In the data rows, the value 500 means zero.
Some points, each followed by its number:
array([362, 512, 567, 625, 805, 222, 504, 694, 538, 418, 702, 231, 594, 563, 631, 439, 544, 690, 494, 669, 528, 248,
       371, 737, 516, 767, 630]) 0
array([669, 469, 482, 392, 500, 423, 386, 708, 485, 663, 398, 522, 498, 547, 494, 609, 436, 568, 498, 632, 471, 705,
       484, 577, 577, 502, 495]) 1
array([440, 485, 481, 475, 932, 513, 597, 581, 685, 409, 520, 609, 638, 443, 341, 583, 473, 298, 723, 649, 498, 652,
       592, 554, 503, 515, 548]) 2
array([388, 625, 428, 397, 213, 584, 192, 504, 457, 346, 376, 505, 433, 411, 467, 638, 550, 230, 389, 501, 407, 739,
       431, 457, 560, 451, 392]) 3
array([446, 519, 389, 644, 186, 419, 453, 497, 313, 751, 609, 192, 533, 604, 522, 563, 660, 604, 395, 567, 349, 232,
       522, 468, 457, 512, 558]) 4
array([637, 310, 503, 359, 999, 999, 992, 151, 964, 63, 508, 837, 311, 494, 560, 426, 340, 219, 619, 200, 591, 659,
       269, 354, 234, 310, 223]) 5
array([411, 596, 508, 338, 691, 851, 725, 139, 662, 178, 580, 499, 377, 583, 538, 592, 487, 516, 638, 356, 464, 834,
       314, 534, 443, 389, 310]) 6
array([501, 394, 488, 320, 698, 784, 825, 339, 560, 631, 474, 681, 471, 712, 507, 497, 402, 583, 657, 438, 694, 573,
       399, 567, 403, 411, 432]) 7
array([491, 523, 427, 476, 482, 557, 315, 530, 527, 527, 311, 794, 559, 383, 408, 599, 528, 294, 540, 569, 394, 892,
       567, 557, 543, 457, 453]) 8
array([522, 273, 465, 309, 540, 878, 408, 382, 700, 399, 338, 737, 363, 705, 469, 450, 478, 173, 546, 293, 544, 639,
       469, 418, 404, 310, 446]) 9
array([597, 439, 483, 267, 585, 684, 384, 563, 584, 229, 424, 636, 469, 768, 488, 634, 342, 473, 552, 480, 483, 953,
       505, 559, 472, 376, 497]) 10
array([540, 394, 461, 507, 614, 437, 533, 619, 556, 811, 456, 631, 556, 435, 360, 494, 514, 659, 568, 660, 676, 457,
       511, 645, 470, 503, 501]) 11
array([401, 523, 551, 637, 806, 342, 567, 517, 356, 777, 501, 579, 550, 424, 563, 602, 507, 603, 527, 568, 599, 322,
       560, 649, 553, 741, 414]) 12
array([482, 497, 527, 457, 472, 581, 664, 524, 455, 606, 450, 569, 506, 616, 492, 562, 420, 457, 577, 555, 608, 587,
       464, 523, 453, 401, 511]) 13
array([371, 477, 470, 506, 712, 414, 587, 533, 804, 454, 526, 859, 622, 308, 266, 604, 603, 447, 701, 659, 688, 569,
       524, 631, 350, 562, 420]) 14
array([602, 541, 444, 543, 325, 377, 581, 566, 395, 573, 551, 479, 460, 529, 627, 376, 532, 391, 321, 417, 524, 108,
       483, 365, 420, 524, 521]) 15
array([403, 379, 506, 451, 732, 677, 661, 526, 590, 539, 363, 671, 498, 691, 427, 539, 416, 409, 546, 473, 745, 530,
       462, 584, 470, 454, 536]) 16
array([707, 395, 438, 471, 676, 417, 467, 532, 526, 729, 509, 601, 628, 319, 335, 478, 486, 699, 538, 603, 554, 577,
       531, 533, 470, 561, 486]) 17
array([528, 433, 440, 414, 477, 561, 529, 654, 653, 591, 458, 817, 478, 397, 315, 656, 671, 531, 584, 743, 523, 536,
       564, 651, 427, 464, 533]) 18
array([678, 541, 509, 507, 647, 624, 595, 491, 472, 648, 382, 737, 515, 539, 494, 563, 558, 544, 602, 557, 442, 692,
       547, 653, 519, 399, 521]) 19
array([498, 464, 515, 673, 714, 397, 778, 490, 609, 332, 349, 584, 545, 624, 492, 664, 604, 586, 539, 679, 534, 532,
       593, 652, 574, 676, 517]) 20
array([565, 614, 504, 384, 657, 582, 303, 474, 535, 267, 506, 509, 490, 503, 520, 542, 356, 426, 523, 441, 545, 473,
       486, 439, 492, 421, 428]) 21
array([277, 607, 545, 415, 787, 538, 562, 465, 488, 393, 563, 738, 575, 558, 612, 633, 290, 291, 648, 424, 472, 626,
       537, 507, 487, 409, 471]) 22
array([672, 544, 480, 527, 487, 372, 494, 542, 430, 690, 384, 330, 483, 579, 470, 474, 438, 607, 379, 515, 621, 492,
       491, 393, 481, 492, 413]) 23
array([302, 457, 535, 685, 668, 350, 0, 347, 662, 89, 530, 298, 625, 243, 513, 371, 456, 245, 553, 454, 250, 738,
       630, 392, 773, 607, 640]) 24
array([364, 622, 546, 384, 576, 712, 709, 234, 547, 250, 658, 484, 398, 564, 619, 513, 424, 605, 621, 353, 413, 713,
       348, 543, 457, 411, 332]) 25
array([658, 449, 482, 446, 612, 590, 584, 668, 492, 754, 446, 643, 529, 545, 416, 610, 566, 547, 549, 576, 478, 485,
       580, 572, 500, 444, 578]) 26
array([515, 456, 473, 448, 612, 465, 645, 552, 543, 488, 553, 157, 587, 661, 437, 450, 500, 555, 504, 499, 450, 397,
       504, 331, 508, 508, 583]) 27
array([536, 492, 540, 501, 976, 498, 999, 571, 520, 528, 348, 781, 583, 663, 462, 627, 563, 370, 618, 604, 674, 558,
       544, 634, 606, 664, 539]) 28
array([316, 280, 635, 275, 483, 820, 307, 613, 526, 489, 894, 595, 437, 552, 582, 305, 162, 596, 568, 216, 520, 470,
       472, 340, 432, 252, 506]) 29
array([546, 493, 460, 468, 106, 569, 249, 501, 524, 380, 402, 501, 425, 641, 395, 575, 709, 617, 440, 656, 472, 543,
       511, 606, 512, 488, 523]) 30
array([348, 476, 490, 510, 715, 401, 590, 555, 862, 466, 573, 975, 643, 212, 233, 607, 613, 454, 759, 698, 695, 537,
       549, 654, 333, 547, 439]) 31
array([603, 347, 607, 587, 527, 439, 732, 253, 629, 53, 517, 73, 597, 687, 491, 345, 625, 531, 575, 363, 231, 686,
       617, 201, 687, 516, 724]) 32
array([465, 438, 451, 509, 408, 474, 439, 567, 512, 708, 453, 466, 469, 460, 361, 491, 662, 520, 456, 581, 680, 393,
       453, 535, 502, 497, 505]) 33
array([317, 473, 522, 393, 275, 568, 103, 853, 286, 734, 999, 147, 518, 458, 647, 305, 356, 467, 406, 497, 450, 0,
       360, 321, 482, 436, 746]) 34
array([406, 581, 532, 503, 159, 329, 0, 484, 590, 492, 687, 0, 546, 361, 303, 358, 573, 361, 657, 539, 138, 344,
       533, 293, 551, 507, 512]) 35
array([555, 294, 647, 648, 337, 258, 689, 272, 725, 180, 634, 170, 647, 408, 535, 249, 431, 783, 587, 268, 14, 907,
       705, 264, 855, 579, 961]) 36
array([635, 514, 476, 551, 848, 423, 650, 480, 445, 505, 400, 584, 505, 601, 547, 567, 549, 492, 443, 545, 419, 632,
       622, 523, 597, 562, 520]) 37
array([576, 403, 499, 476, 665, 568, 530, 603, 518, 623, 404, 499, 490, 583, 401, 540, 553, 387, 488, 556, 684, 304,
       498, 482, 493, 495, 506]) 38
array([500, 557, 468, 553, 561, 468, 503, 546, 388, 811, 224, 496, 468, 463, 454, 729, 539, 490, 412, 591, 579, 598,
       513, 544, 531, 588, 353]) 39
array([615, 573, 517, 563, 138, 449, 109, 644, 424, 624, 414, 384, 406, 412, 464, 551, 504, 329, 344, 528, 424, 398,
       507, 405, 571, 461, 519]) 40
array([578, 402, 542, 751, 369, 381, 544, 436, 683, 114, 409, 240, 559, 570, 495, 455, 700, 410, 436, 594, 214, 422,
       605, 287, 791, 545, 778]) 41
array([744, 401, 449, 463, 321, 567, 278, 507, 412, 894, 552, 286, 387, 474, 445, 522, 634, 499, 384, 449, 651, 84,
       417, 396, 449, 364, 431]) 42
array([544, 406, 460, 502, 559, 463, 506, 615, 546, 797, 450, 615, 543, 438, 369, 504, 522, 614, 551, 637, 643, 467,
       507, 619, 472, 487, 498]) 43
array([799, 767, 451, 539, 297, 193, 221, 547, 83, 999, 321, 444, 378, 161, 639, 401, 280, 577, 222, 370, 653, 532,
       505, 438, 316, 500, 213]) 44
array([0, 581, 557, 619, 137, 431, 220, 750, 265, 324, 896, 618, 536, 445, 818, 387, 236, 340, 586, 409, 186, 228,
       573, 637, 598, 515, 684]) 45
array([497, 621, 525, 515, 376, 410, 428, 693, 395, 774, 419, 852, 546, 472, 593, 549, 361, 79, 587, 524, 373, 516,
       583, 499, 503, 518, 531]) 46
array([507, 480, 359, 483, 669, 507, 577, 429, 467, 395, 282, 221, 500, 837, 448, 588, 552, 434, 379, 457, 632, 720,
       403, 499, 448, 628, 342]) 47
array([722, 516, 427, 738, 30, 512, 357, 486, 405, 886, 382, 535, 461, 277, 386, 528, 747, 459, 378, 563, 423, 279,
       592, 485, 463, 542, 474]) 48
array([294, 668, 501, 575, 227, 266, 396, 521, 200, 510, 651, 185, 501, 482, 751, 360, 483, 532, 301, 527, 511, 61,
       422, 322, 410, 434, 472]) 49
array([452, 471, 515, 638, 892, 415, 548, 540, 403, 781, 393, 521, 538, 511, 481, 673, 580, 532, 499, 612, 628, 344,
       553, 662, 575, 795, 416]) 50
array([292, 463, 517, 582, 455, 454, 499, 575, 472, 638, 456, 530, 469, 589, 456, 545, 651, 380, 472, 620, 585, 314,
       430, 670, 584, 664, 580]) 51
array([340, 679, 595, 522, 566, 179, 850, 538, 265, 671, 719, 624, 570, 390, 799, 316, 252, 774, 482, 407, 598, 230,
       529, 517, 430, 502, 502]) 52
array([442, 563, 481, 498, 207, 600, 209, 684, 461, 525, 561, 765, 516, 292, 590, 466, 393, 272, 482, 497, 355, 427,
       547, 539, 510, 427, 613]) 53
array([213, 623, 557, 427, 811, 503, 525, 487, 458, 380, 581, 667, 592, 599, 632, 647, 274, 279, 644, 441, 472, 557,
       549, 482, 491, 403, 473]) 54
array([338, 0, 537, 342, 759, 828, 512, 334, 979, 159, 271, 660, 479, 995, 376, 384, 567, 532, 575, 241, 851, 481,
       588, 365, 460, 140, 621]) 55
array([134, 765, 745, 611, 61, 45, 572, 412, 183, 683, 999, 999, 540, 0, 924, 261, 185, 945, 653, 277, 263, 157,
       617, 527, 434, 451, 413]) 56
array([587, 473, 488, 311, 548, 660, 392, 545, 562, 272, 428, 612, 480, 727, 487, 612, 371, 501, 541, 486, 497, 847,
       507, 545, 474, 394, 492]) 57
array([462, 510, 484, 476, 851, 521, 617, 553, 652, 447, 532, 624, 615, 421, 381, 593, 454, 328, 694, 625, 501, 625,
       569, 547, 483, 510, 524]) 58
array([704, 543, 412, 609, 210, 520, 392, 387, 486, 369, 316, 783, 441, 353, 452, 580, 613, 336, 422, 540, 530, 762,
       559, 548, 498, 569, 458]) 59
array([533, 464, 475, 440, 618, 463, 689, 582, 561, 509, 620, 220, 583, 637, 437, 483, 507, 541, 532, 510, 418, 383,
       516, 368, 498, 524, 604]) 60
array([472, 587, 429, 501, 378, 561, 311, 436, 409, 334, 368, 460, 479, 383, 491, 659, 569, 551, 371, 609, 510, 814,
       494, 517, 479, 431, 425]) 61
array([621, 444, 420, 605, 352, 515, 450, 440, 509, 731, 423, 752, 552, 304, 319, 592, 679, 586, 556, 663, 523, 658,
       581, 675, 542, 540, 562]) 62
array([326, 316, 588, 558, 431, 495, 74, 653, 444, 454, 535, 33, 463, 656, 411, 417, 639, 534, 312, 508, 675, 0,
       402, 374, 550, 518, 490]) 63
array([535, 337, 504, 607, 578, 335, 610, 576, 669, 869, 618, 576, 622, 528, 273, 482, 699, 808, 656, 750, 929, 0,
       478, 610, 319, 522, 538]) 64
array([481, 503, 536, 528, 636, 495, 586, 598, 671, 367, 419, 695, 569, 448, 399, 500, 436, 429, 613, 587, 487, 614,
       603, 541, 535, 568, 568]) 65
array([375, 493, 571, 794, 762, 234, 573, 473, 409, 431, 613, 34, 570, 564, 652, 372, 734, 898, 455, 633, 533, 212,
       437, 681, 611, 825, 547]) 66
array([416, 586, 447, 444, 287, 471, 528, 445, 386, 581, 504, 538, 443, 433, 506, 556, 578, 466, 382, 538, 578, 436,
       455, 456, 478, 458, 502]) 67
array([562, 436, 504, 545, 594, 427, 950, 529, 488, 676, 385, 638, 487, 573, 454, 660, 677, 683, 503, 628, 539, 657,
       542, 665, 568, 617, 532]) 68
array([719, 507, 434, 732, 113, 504, 388, 480, 420, 856, 375, 507, 472, 321, 390, 529, 718, 490, 386, 558, 456, 309,
       587, 491, 473, 544, 467]) 69
array([585, 782, 518, 536, 239, 40, 528, 546, 6, 589, 720, 268, 383, 570, 859, 179, 400, 804, 231, 364, 283, 374,
       471, 440, 441, 618, 413]) 70
array([421, 486, 425, 495, 536, 483, 495, 426, 579, 440, 596, 169, 569, 556, 272, 495, 657, 874, 528, 647, 758, 250,
       493, 415, 407, 543, 428]) 71
array([686, 562, 474, 516, 429, 382, 526, 542, 395, 713, 357, 255, 461, 645, 472, 475, 432, 648, 338, 522, 665, 429,
       470, 346, 453, 471, 387]) 72
array([536, 440, 449, 406, 479, 542, 511, 639, 648, 546, 482, 715, 495, 423, 332, 627, 635, 544, 582, 698, 489, 555,
       562, 600, 445, 462, 533]) 73
array([358, 266, 563, 323, 757, 867, 942, 437, 692, 300, 560, 309, 412, 761, 399, 511, 366, 891, 489, 364, 890, 331,
       295, 473, 415, 474, 420]) 74
array([367, 488, 456, 387, 429, 620, 647, 593, 520, 628, 592, 832, 600, 522, 408, 621, 594, 220, 673, 598, 483, 546,
       519, 575, 486, 498, 617]) 75
array([379, 462, 516, 545, 183, 646, 357, 664, 362, 698, 691, 401, 468, 421, 491, 519, 526, 617, 448, 493, 499, 124,
       553, 496, 522, 490, 593]) 76
array([507, 476, 361, 464, 706, 522, 615, 423, 470, 428, 277, 248, 507, 853, 458, 580, 518, 462, 394, 441, 664, 735,
       390, 519, 448, 623, 334]) 77
array([603, 424, 600, 773, 371, 359, 447, 583, 528, 588, 399, 306, 497, 490, 516, 562, 692, 358, 440, 624, 294, 304,
       601, 462, 722, 568, 647]) 78
array([516, 532, 512, 471, 63, 389, 0, 715, 601, 544, 542, 175, 422, 282, 360, 383, 626, 550, 370, 583, 332, 233,
       450, 341, 529, 485, 499]) 79
array([566, 417, 533, 721, 368, 404, 504, 460, 647, 169, 428, 189, 548, 581, 485, 456, 695, 420, 428, 586, 266, 344,
       582, 279, 744, 526, 740]) 80
array([522, 637, 506, 507, 609, 436, 621, 579, 446, 431, 371, 723, 507, 490, 580, 588, 437, 352, 448, 528, 398, 782,
       592, 543, 543, 489, 526]) 81
array([513, 533, 453, 409, 584, 466, 606, 500, 445, 597, 350, 538, 493, 635, 432, 665, 515, 647, 446, 620, 588, 618,
       528, 546, 546, 531, 442]) 82
array([665, 419, 497, 400, 178, 720, 427, 465, 543, 400, 425, 566, 415, 555, 484, 461, 545, 648, 479, 428, 321, 768,
       493, 483, 411, 274, 486]) 83
array([543, 444, 520, 595, 488, 366, 578, 515, 530, 624, 561, 392, 618, 533, 408, 469, 636, 573, 577, 633, 506, 349,
       504, 514, 545, 588, 558]) 84
array([739, 520, 408, 626, 163, 495, 359, 404, 478, 416, 301, 775, 436, 352, 436, 573, 667, 343, 408, 548, 499, 771,
       573, 557, 514, 553, 476]) 85
array([578, 427, 586, 764, 347, 331, 398, 556, 533, 473, 448, 160, 506, 513, 534, 519, 699, 373, 436, 587, 214, 369,
       591, 426, 749, 572, 677]) 86
array([613, 460, 528, 655, 417, 384, 498, 503, 497, 675, 498, 361, 492, 536, 446, 461, 579, 806, 530, 617, 489, 383,
       564, 561, 524, 601, 565]) 87
array([570, 440, 486, 450, 760, 835, 718, 217, 576, 494, 490, 377, 432, 671, 527, 394, 380, 629, 593, 403, 652, 562,
       346, 475, 334, 384, 359]) 88
array([646, 368, 533, 724, 0, 372, 0, 417, 561, 276, 501, 0, 471, 243, 516, 314, 613, 535, 317, 470, 0, 639,
       577, 140, 715, 417, 695]) 89
array([332, 452, 525, 520, 868, 428, 342, 542, 721, 386, 515, 740, 650, 466, 313, 468, 599, 89, 690, 646, 643, 220,
       581, 532, 499, 546, 504]) 90
array([335, 511, 461, 416, 547, 579, 587, 639, 516, 434, 564, 423, 572, 559, 452, 490, 468, 428, 489, 591, 587, 326,
       449, 399, 438, 450, 595]) 91
array([525, 622, 486, 432, 461, 437, 463, 635, 456, 468, 404, 727, 464, 344, 544, 550, 446, 369, 410, 539, 470, 625,
       518, 456, 527, 462, 502]) 92
array([519, 847, 463, 417, 513, 443, 299, 355, 391, 337, 573, 547, 433, 64, 689, 630, 305, 574, 362, 434, 567, 450,
       478, 414, 397, 469, 269]) 93
array([999, 481, 456, 167, 993, 266, 599, 492, 398, 837, 110, 307, 320, 938, 499, 81, 78, 611, 184, 132, 734, 995,
       307, 290, 91, 360, 58]) 94
array([642, 564, 477, 479, 835, 530, 822, 542, 450, 675, 417, 626, 492, 366, 504, 699, 365, 583, 465, 544, 614, 573,
       481, 543, 414, 503, 413]) 95
array([561, 372, 569, 302, 750, 876, 776, 301, 641, 488, 457, 473, 380, 763, 496, 474, 443, 770, 601, 373, 666, 500,
       353, 503, 386, 385, 328]) 96
array([608, 567, 458, 429, 460, 504, 366, 586, 450, 511, 434, 508, 496, 394, 479, 632, 425, 331, 414, 522, 568, 394,
       508, 395, 494, 538, 410]) 97
array([456, 413, 527, 315, 735, 781, 817, 405, 525, 628, 583, 671, 480, 685, 559, 465, 307, 550, 665, 426, 638, 540,
       394, 540, 405, 409, 463]) 98
array([552, 363, 599, 718, 325, 277, 239, 393, 604, 405, 577, 176, 572, 280, 563, 298, 567, 756, 561, 547, 104, 731,
       631, 484, 824, 524, 807]) 99
array([408, 508, 490, 408, 428, 568, 483, 509, 450, 409, 571, 187, 517, 692, 492, 513, 556, 572, 445, 551, 608, 265,
       440, 330, 479, 446, 530]) 100
array([402, 396, 537, 421, 988, 507, 887, 407, 685, 0, 435, 246, 590, 844, 475, 416, 456, 466, 537, 465, 498, 766,
       543, 276, 633, 471, 656]) 101
array([416, 437, 514, 439, 580, 690, 774, 471, 577, 614, 421, 702, 411, 641, 417, 578, 406, 470, 588, 403, 626, 625,
       415, 649, 496, 489, 458]) 102
array([0, 389, 518, 523, 651, 672, 481, 553, 708, 197, 483, 999, 628, 533, 470, 585, 427, 302, 662, 644, 863, 504,
       455, 823, 555, 660, 722]) 103
array([566, 394, 493, 462, 695, 670, 982, 383, 547, 531, 411, 639, 547, 820, 422, 531, 509, 596, 620, 466, 780, 503,
       516, 557, 400, 468, 507]) 104
array([632, 445, 551, 289, 878, 999, 844, 0, 986, 62, 710, 828, 287, 399, 521, 475, 200, 740, 808, 168, 630, 899,
       248, 484, 265, 374, 18]) 105
array([718, 421, 382, 663, 194, 429, 25, 433, 455, 950, 496, 355, 518, 181, 315, 504, 538, 676, 460, 567, 448, 528,
       594, 471, 497, 551, 471]) 106
array([780, 426, 371, 702, 223, 421, 196, 367, 408, 740, 281, 289, 385, 370, 409, 516, 811, 585, 261, 528, 534, 421,
       493, 480, 535, 585, 397]) 107
array([360, 369, 464, 363, 523, 654, 754, 531, 713, 339, 420, 987, 505, 539, 288, 640, 814, 465, 647, 673, 565, 726,
       586, 619, 443, 410, 577]) 108
array([697, 512, 419, 622, 159, 527, 324, 393, 484, 391, 303, 761, 438, 364, 433, 566, 648, 288, 433, 533, 504, 755,
       558, 546, 516, 559, 462]) 109
Which five points above are nearest to each new point? Their numbers follow each, nearest first.
array([202, 381, 739, 473, 763, 762, 734, 739, 484, 399, 940, 762, 549, 429, 722, 225, 16, 340, 671, 368, 468, 384,
       455, 421, 432, 324, 700]) 29 54 22 98 91
array([537, 477, 469, 514, 625, 636, 586, 476, 519, 531, 404, 409, 430, 414, 429, 479, 613, 394, 383, 465, 677, 306,
       431, 400, 439, 443, 486]) 38 33 91 97 67
array([480, 498, 532, 529, 630, 494, 586, 587, 658, 367, 437, 633, 568, 484, 399, 495, 458, 482, 596, 593, 523, 563,
       583, 538, 529, 571, 561]) 65 58 2 73 20
array([414, 696, 531, 512, 595, 151, 666, 626, 174, 633, 613, 568, 473, 590, 854, 298, 229, 362, 407, 313, 423, 577,
       495, 506, 431, 600, 377]) 52 81 70 92 15
array([455, 459, 449, 500, 385, 473, 453, 544, 492, 692, 464, 471, 465, 458, 382, 500, 652, 514, 445, 574, 669, 393,
       451, 524, 497, 491, 504]) 33 67 43 51 84
array([617, 585, 454, 424, 433, 514, 315, 590, 433, 520, 410, 573, 480, 347, 483, 665, 416, 296, 398, 530, 599, 392,
       507, 409, 490, 541, 378]) 97 92 67 21 40
array([534, 540, 557, 530, 716, 374, 717, 687, 347, 874, 491, 579, 478, 503, 582, 483, 331, 526, 479, 449, 630, 290,
       539, 570, 480, 583, 450]) 12 95 50 43 11
array([515, 475, 471, 645, 182, 428, 188, 445, 509, 455, 447, 356, 475, 335, 392, 421, 628, 237, 525, 587, 362, 528,
       555, 411, 511, 499, 516]) 40 3 109 86 78
array([565, 543, 477, 530, 290, 500, 56, 554, 480, 545, 396, 387, 462, 539, 387, 499, 567, 349, 429, 588, 406, 449,
       544, 466, 603, 474, 532]) 40 30 97 3 33
array([573, 317, 629, 614, 417, 328, 709, 292, 709, 218, 597, 292, 629, 430, 528, 303, 430, 722, 602, 286, 108, 889,
       687, 322, 798, 562, 889]) 36 32 99 41 80
array([302, 470, 631, 358, 567, 697, 404, 454, 472, 189, 779, 248, 539, 699, 597, 418, 390, 721, 577, 369, 501, 333,
       438, 320, 440, 274, 466]) 100 29 91 21 27
array([512, 363, 546, 331, 697, 800, 751, 369, 588, 532, 440, 389, 418, 793, 441, 527, 523, 845, 550, 441, 727, 401,
       400, 493, 408, 404, 374]) 96 88 7 74 104
array([502, 475, 444, 488, 520, 539, 279, 573, 592, 433, 351, 899, 509, 410, 407, 569, 501, 336, 531, 625, 532, 788,
       579, 693, 572, 514, 534]) 8 65 92 73 59
array([375, 470, 473, 429, 449, 586, 633, 553, 546, 516, 577, 728, 603, 541, 434, 582, 583, 258, 656, 584, 440, 571,
       535, 536, 527, 502, 639]) 75 65 13 73 58
array([684, 586, 499, 465, 803, 582, 839, 518, 528, 616, 408, 722, 608, 481, 451, 685, 369, 562, 537, 469, 583, 570,
       580, 506, 457, 559, 380]) 95 19 37 82 26
array([473, 633, 596, 583, 533, 475, 776, 482, 456, 517, 628, 772, 522, 366, 650, 484, 388, 569, 620, 442, 540, 449,
       523, 570, 426, 406, 515]) 13 65 95 92 19
array([572, 449, 511, 563, 455, 402, 628, 546, 518, 722, 557, 415, 612, 548, 354, 491, 629, 605, 570, 654, 589, 272,
       489, 504, 485, 580, 515]) 84 87 33 43 11
array([0, 748, 392, 601, 591, 439, 452, 861, 316, 290, 999, 358, 725, 410, 886, 608, 329, 97, 497, 635, 357, 221,
       353, 692, 361, 709, 924]) 45 0 91 54 34
array([531, 562, 473, 559, 507, 459, 446, 561, 395, 783, 239, 479, 459, 452, 453, 708, 539, 461, 396, 584, 556, 573,
       515, 524, 538, 572, 374]) 39 82 23 1 97
array([534, 601, 517, 506, 377, 439, 424, 677, 408, 772, 425, 796, 531, 469, 572, 545, 377, 171, 561, 521, 392, 497,
       566, 497, 492, 503, 522]) 46 92 53 97 75
array([669, 427, 534, 634, 345, 308, 273, 429, 485, 561, 495, 181, 533, 336, 505, 409, 658, 735, 460, 569, 168, 611,
       573, 468, 662, 592, 598]) 99 86 87 78 84
array([246, 449, 537, 587, 461, 445, 541, 600, 466, 687, 480, 520, 465, 624, 463, 547, 656, 388, 487, 639, 596, 235,
       419, 697, 583, 678, 601]) 51 33 84 38 91
array([399, 534, 480, 337, 480, 612, 539, 477, 463, 371, 608, 212, 507, 678, 492, 508, 506, 609, 452, 505, 663, 284,
       398, 316, 427, 423, 487]) 100 91 27 60 71
array([564, 634, 505, 378, 692, 577, 270, 457, 544, 232, 519, 527, 494, 494, 526, 547, 324, 383, 537, 425, 556, 489,
       483, 433, 498, 425, 415]) 21 97 57 22 54
array([512, 285, 618, 518, 550, 292, 738, 8, 680, 0, 735, 96, 735, 405, 501, 192, 468, 961, 738, 252, 0, 999,
       730, 306, 867, 571, 999]) 36 32 99 41 101
array([445, 455, 453, 494, 356, 500, 386, 565, 506, 655, 459, 469, 464, 478, 384, 489, 642, 505, 464, 577, 644, 413,
       457, 534, 510, 473, 515]) 33 67 43 51 38
array([550, 366, 484, 462, 715, 682, 901, 377, 591, 495, 407, 637, 562, 771, 388, 522, 513, 535, 631, 449, 735, 574,
       528, 543, 430, 470, 509]) 104 7 16 102 98
array([601, 563, 440, 572, 327, 325, 527, 621, 378, 569, 562, 434, 464, 508, 663, 351, 507, 299, 281, 413, 487, 27,
       489, 327, 424, 535, 528]) 15 49 67 97 4
array([376, 607, 432, 369, 176, 618, 177, 523, 491, 289, 374, 534, 437, 443, 458, 634, 549, 203, 411, 509, 358, 812,
       423, 468, 582, 443, 415]) 3 61 8 109 59
array([412, 535, 539, 581, 791, 282, 502, 668, 528, 446, 697, 226, 582, 527, 602, 487, 513, 740, 471, 663, 564, 322,
       366, 709, 460, 716, 575]) 0 66 84 60 12
array([453, 472, 436, 473, 501, 515, 490, 454, 569, 469, 582, 232, 550, 568, 294, 495, 644, 852, 522, 625, 704, 292,
       498, 432, 416, 516, 452]) 71 100 84 87 27
array([413, 486, 570, 717, 780, 361, 614, 396, 502, 368, 632, 159, 526, 534, 632, 390, 653, 879, 510, 562, 546, 319,
       408, 653, 561, 760, 462]) 66 0 87 84 71
array([494, 467, 513, 734, 727, 390, 738, 453, 534, 328, 255, 503, 551, 688, 556, 613, 555, 551, 503, 635, 522, 521,
       602, 645, 644, 721, 542]) 20 37 68 82 65
array([541, 340, 565, 320, 721, 830, 781, 324, 595, 549, 426, 381, 391, 835, 447, 531, 527, 918, 561, 412, 747, 408,
       392, 508, 402, 394, 337]) 96 88 74 7 104
array([482, 471, 462, 493, 543, 534, 273, 540, 610, 319, 370, 780, 521, 415, 418, 540, 503, 294, 532, 583, 449, 834,
       586, 616, 596, 499, 557]) 8 65 92 81 59
array([534, 433, 573, 452, 946, 663, 999, 640, 645, 392, 276, 988, 540, 683, 461, 570, 394, 395, 654, 570, 591, 695,
       568, 702, 481, 531, 603]) 28 16 102 104 65
array([396, 613, 439, 370, 260, 621, 297, 481, 502, 284, 396, 596, 445, 437, 467, 646, 525, 297, 440, 504, 392, 842,
       431, 508, 564, 450, 411]) 3 61 8 92 109
array([277, 844, 795, 569, 332, 0, 575, 864, 0, 990, 999, 777, 441, 271, 999, 0, 0, 538, 481, 37, 44, 30,
       623, 604, 516, 737, 329]) 56 52 70 45 49
array([639, 751, 432, 311, 500, 715, 392, 216, 600, 183, 687, 724, 364, 30, 568, 709, 339, 521, 520, 348, 486, 571,
       391, 497, 468, 534, 176]) 93 21 25 6 97
array([499, 436, 513, 442, 606, 407, 364, 291, 526, 46, 604, 99, 574, 671, 561, 243, 505, 217, 530, 219, 68, 770,
       583, 225, 682, 469, 651]) 32 24 41 80 101
array([516, 310, 607, 534, 602, 308, 728, 78, 661, 0, 687, 128, 719, 440, 497, 240, 478, 879, 710, 303, 0, 999,
       706, 320, 834, 578, 948]) 36 32 99 41 101
array([453, 548, 472, 500, 269, 597, 262, 640, 460, 541, 540, 756, 521, 351, 555, 485, 423, 313, 504, 513, 416, 439,
       553, 555, 507, 444, 598]) 53 92 46 97 67
array([405, 266, 556, 325, 830, 908, 970, 388, 743, 262, 556, 392, 393, 723, 425, 496, 358, 794, 512, 329, 848, 382,
       286, 454, 382, 447, 385]) 74 96 88 7 98
array([783, 427, 356, 713, 179, 414, 147, 332, 406, 727, 269, 289, 374, 356, 409, 504, 838, 557, 250, 505, 523, 450,
       491, 475, 542, 585, 387]) 107 69 48 106 40
array([333, 508, 524, 417, 704, 649, 566, 480, 441, 580, 449, 124, 458, 821, 439, 573, 499, 566, 499, 544, 775, 62,
       404, 419, 501, 531, 383]) 100 38 71 27 91
array([547, 364, 561, 348, 691, 749, 704, 342, 603, 529, 461, 400, 419, 732, 435, 515, 533, 873, 577, 435, 671, 459,
       418, 516, 423, 421, 370]) 96 88 7 104 74
array([563, 302, 644, 643, 359, 278, 689, 266, 712, 150, 620, 141, 641, 444, 531, 258, 462, 746, 584, 280, 31, 879,
       694, 245, 838, 571, 932]) 36 32 99 41 80
array([28, 572, 551, 599, 174, 461, 254, 740, 292, 351, 823, 559, 532, 449, 771, 411, 272, 367, 562, 438, 229, 268,
       550, 597, 572, 492, 655]) 45 53 76 49 34
array([490, 509, 528, 450, 546, 585, 726, 495, 473, 548, 475, 582, 524, 614, 504, 561, 400, 526, 584, 540, 617, 599,
       469, 523, 437, 404, 501]) 13 102 82 16 7
array([784, 744, 463, 527, 341, 215, 262, 571, 128, 999, 340, 548, 408, 169, 623, 421, 284, 562, 288, 393, 624, 599,
       529, 493, 331, 500, 243]) 44 23 72 39 106
array([403, 732, 515, 478, 344, 389, 213, 409, 355, 451, 652, 301, 501, 366, 623, 493, 437, 706, 420, 442, 558, 190,
       472, 376, 445, 394, 378]) 49 93 100 67 76
